128 stands for zero in the data rows.
Here are some points, each followed by its number:
[104 109  66 123 107 105 146 113 161 121] 0
[147 173 237 147 166 132 115 141  81 146] 1
[125 128  53 148 140  95 165  98 124 115] 2
[199  78  44 117 144  96 167 130 107 177] 3
[ 72 152 203 176 137 114 114 156 165 156] 4
[116 190 121  93  80 139 171 143 212  89] 5
[145 154 213 152 112 138 131 123 159 126] 6
[151 213 174 150 146 116 156  37  54 130] 7
[174 206 221 158  61 144 157  50 177  66] 8
[126 116 160 150 122 143 119 172 170 121] 9
[ 97 164 235  94  68 156  43 125 143  76] 10
[ 52 154 195  86  94 163 148 176 223 173] 11
[158 176 119 114 123 127 143 130 113  66] 12
[120  95 178 121  74  98 112 162 162 151] 13
[145 180 170 142  99 117 120 150 109 124] 14
[152  50  80 192 191 171 105 191  87 177] 15
[ 79 125 134 112 159  85 141 143  97 196] 16
[163 137  96 133 150 116 161  85 125 116] 17
[162  90  34  95 115 165  82 114 214 109] 18
[ 94 103 131 107 114 124 122 161 156 120] 19
[129  81 162 149 179 111  95 203  19 228] 20
[212 118  88 138 140 128 169  73  39 136] 21
[211  69  74 171 161 117 115 101  73 139] 22
[140  93  97 111 159 157 113 182  95  87] 23
[ 67 164 128 146  59  74 167  93 106  88] 24
[147  20  58 115 119  86 160  76 184 103] 25
[147 121 135 116  91 116 172  71 100 107] 26
[126 161 172 169 112 114 184  79 165 136] 27
[120 125  78  92  88  92 152 153 249 119] 28
[ 64 128  96 119 121  88 130 174 132 140] 29
[155  73  23 129 137 130 169  84 140 120] 30
[ 49 143 156  69  81 117 102 128 181 121] 31
[ 64 139 183 102 151 100 111 157 145 145] 32
New points follow, each followed by the number of its nearest point above by angle, seen from the average point of the numbered points.
[169 202 145 111  87 141 148  76 119  93] 8
[ 46  51 128 125 164  89 103 243 154 142] 19
[157 119 132 123 116 127  94 179 147 151] 9
[ 53 119 160 127  88 154 104 145 179 154] 11
[106  69  94 133 140 133  89 202 140 143] 15
[137 195 160 140 128 111 102 121 193 130] 6
[119 194 169 112 100 149  98  95 150 130] 10
[104 125  72  95 101 162 100  87 219  64] 18
[167 143 149 117 128 153  39 149 133  97] 10
[141 201 204 160  68 171 134 107 135  86] 8
[ 85 109 121 143  93 108 130 147 202  94] 28
[158 108 145 106 144 146  83 179 100 112] 23
[126 128 109 101 146 168 116 116 127 181] 15
[ 71 180 172 131 141 137 110 130 151 149] 4
[127  75  59 109 135 112 152 126 115 137] 30
[ 72  95  46 106 171 106 149 173 149 168] 29
[216 134 212 123 126 184  78 125  17 110] 1
[169 144 108 148 149 122 157  88  46 193] 21
